Where one turn sends some rows of the set: a few examples, then the rows asked:
z_842: .02 -.18 .02 -.29 -.16 -.07 -.04 -.23 -.07 -.06 .15 .04 .01 .10 .01 -.28 .03 -.04 .24 .00 .12 .13 .09 -.06 -.16 -.09 .03 .10 -.12 .03 -.10 -.06 -.14 .12 .26 .12 -.17 .12 .17 .00 .00 -.04 .14 -.28
z_176: -.03 -.10 -.05 .01 -.11 .26 .16 -.22 .09 -.05 -.07 .02 -.19 .12 -.09 -.10 -.06 .08 -.01 .08 -.05 -.09 .05 .08 -.26 -.10 -.23 -.10 -.16 .04 .09 .00 -.11 .17 .12 -.19 .00 .10 .08 .05 .25 -.11 .01 .09
z_914: .11 -.20 .12 -.06 -.08 .24 -.08 -.27 .16 -.03 .00 -.28 .02 .14 .04 -.10 -.34 -.08 .10 -.06 .05 .14 .00 .02 -.02 -.14 -.17 .01 -.10 .03 .04 .03 -.06 .20 -.04 .10 -.03 -.15 -.09 -.09 .04 .00 .08 -.08
z_820: -.04 -.15 .05 -.06 -.16 -.01 -.14 -.29 -.01 -.10 .05 .20 .05 .11 .01 -.05 -.08 -.02 .03 -.12 .16 .06 .11 .07 -.08 -.16 -.06 .04 .06 -.09 -.12 -.03 -.23 .04 .20 -.04 -.23 .03 .03 -.06 .00 .11 .11 -.08
z_680: -.04 -.16 -.01 -.08 -.03 .00 .02 -.20 -.10 -.20 .01 .28 .05 .22 .02 -.07 -.07 .02 -.04 .07 -.05 .08 .07 .02 -.07 -.11 .00 .12 -.07 -.14 -.16 -.05 -.14 .07 .04 .06 -.05 .17 .27 .01 .06 -.05 .15 -.37
z_511: -.10 -.04 -.07 -.13 -.07 .31 .17 -.15 -.03 .07 .00 -.11 -.02 .03 -.20 -.14 -.15 .00 .08 .20 .18 .09 -.05 .00 -.23 -.10 -.17 -.01 -.11 -.03 .13 -.07 -.13 .37 .17 .03 -.05 .15 .03 .02 -.13 -.14 -.01 .00
z_117: -.13 -.18 .05 -.01 -.06 .06 .06 .04 -.03 -.05 .11 -.05 .05 -.18 -.10 -.16 .00 .04 -.16 .15 -.14 .27 -.04 .00 .16 .17 .03 -.27 -.04 -.11 -.02 -.12 -.06 .01 -.10 .10 -.01 .17 -.14 -.03 .15 -.07 -.12 .02
z_247: -.04 -.06 -.06 .00 .05 .14 -.03 -.13 -.16 -.08 -.04 -.01 .09 -.22 .02 -.07 -.21 .05 .19 .06 .01 -.01 -.06 -.12 .14 .07 -.02 .00 -.16 .11 -.13 -.06 -.07 .26 .07 .12 -.27 .18 -.08 -.08 .02 -.01 -.17 -.11
z_995: -.06 -.15 -.08 -.13 .07 .07 .01 -.08 .09 .06 -.01 -.27 -.03 -.05 .03 -.07 .06 -.16 .02 .12 -.26 .18 .09 .02 .01 -.19 -.04 -.15 -.01 -.01 -.12 -.13 -.10 -.13 .14 .25 .21 .05 .04 .08 .08 .14 .12 -.06
z_125: -.04 -.18 -.15 -.19 .06 .01 .06 .07 .08 .01 -.03 -.05 -.02 -.13 .02 -.23 .01 .07 .07 .15 -.17 .06 -.13 -.22 .13 .04 .02 -.21 -.22 -.12 .06 -.05 -.03 -.08 -.05 .09 .13 .19 .02 -.03 .05 .21 .08 .03
z_304: -.01 -.11 .05 -.11 .13 -.16 -.01 -.07 .00 -.10 .02 -.19 -.16 -.21 -.14 -.02 -.05 .01 .01 .04 -.08 .49 .11 -.03 .02 -.13 -.18 -.08 -.09 -.14 .05 .01 -.15 -.17 .02 .11 .03 .04 -.03 .05 .08 -.01 -.01 -.12
z_177: .02 -.12 .00 -.16 .15 .23 .19 -.11 .04 -.01 -.05 -.01 -.23 .16 -.08 -.07 -.01 -.05 .08 .03 -.01 -.05 .09 .01 -.15 .02 -.30 -.03 -.10 -.07 .18 -.10 -.12 .23 -.09 .00 -.14 .37 .04 .01 -.01 -.25 .10 -.17
z_627: -.03 -.22 -.05 -.10 .00 .07 -.05 .05 -.02 -.04 -.06 -.20 .02 .14 .01 -.13 -.03 -.02 -.13 .14 -.04 .40 .13 .00 -.08 .08 .01 -.18 .00 -.30 .00 .07 .09 -.09 -.01 .15 .09 .03 -.09 .06 .00 .04 .10 -.08
z_325: -.03 -.07 -.03 -.13 -.04 .12 .00 -.09 -.03 -.11 .04 .19 -.12 -.26 .16 -.10 -.09 -.08 .00 .07 .06 -.25 .10 -.12 -.14 .26 .03 -.14 -.08 .02 .00 -.14 -.08 .13 -.04 .13 .03 .18 -.01 .05 .06 -.06 .06 -.26
z_785: -.09 -.17 .02 -.07 .03 .23 .06 -.12 -.18 -.10 -.03 .11 -.03 -.23 .12 -.22 .09 .19 .09 .16 .11 -.08 -.05 -.12 .05 .06 .08 -.03 -.06 -.18 .00 .15 -.14 .17 .04 -.19 .00 .03 .08 .03 .19 .02 -.04 -.09
z_213: -.08 -.11 .05 -.20 .11 .12 .05 -.04 .04 .04 -.03 -.04 -.08 -.46 -.03 -.07 -.06 -.04 .01 .02 -.12 .34 .06 -.14 -.07 .17 -.02 -.19 -.04 -.07 -.05 -.04 -.06 .07 .10 .07 .07 .25 .04 -.06 .10 .16 .03 .01
z_673: -.06 -.17 .06 -.04 .05 .37 .02 -.19 -.03 -.06 .02 -.04 .01 .10 .04 -.02 -.09 -.07 .03 .05 -.15 .19 .11 -.06 .01 -.24 -.23 .10 -.07 -.08 .16 .11 -.16 .16 -.08 -.09 .17 -.12 .13 .06 .18 -.04 .17 -.25
z_349: .00 -.20 .18 -.29 -.14 .10 .13 -.11 -.04 -.09 .06 -.18 -.02 .00 .08 -.07 -.09 -.11 .05 -.07 .03 .15 .07 -.04 -.19 -.07 -.25 .08 -.15 .09 .18 -.05 .01 .13 -.09 .17 .11 -.07 .04 .12 .06 -.20 .15 -.27

z_304 goes to -> z_995
z_117 goes to -> z_213
Now these:
z_820 goes to -> z_842
z_914 goes to -> z_349
z_177 goes to -> z_176
z_325 goes to -> z_785

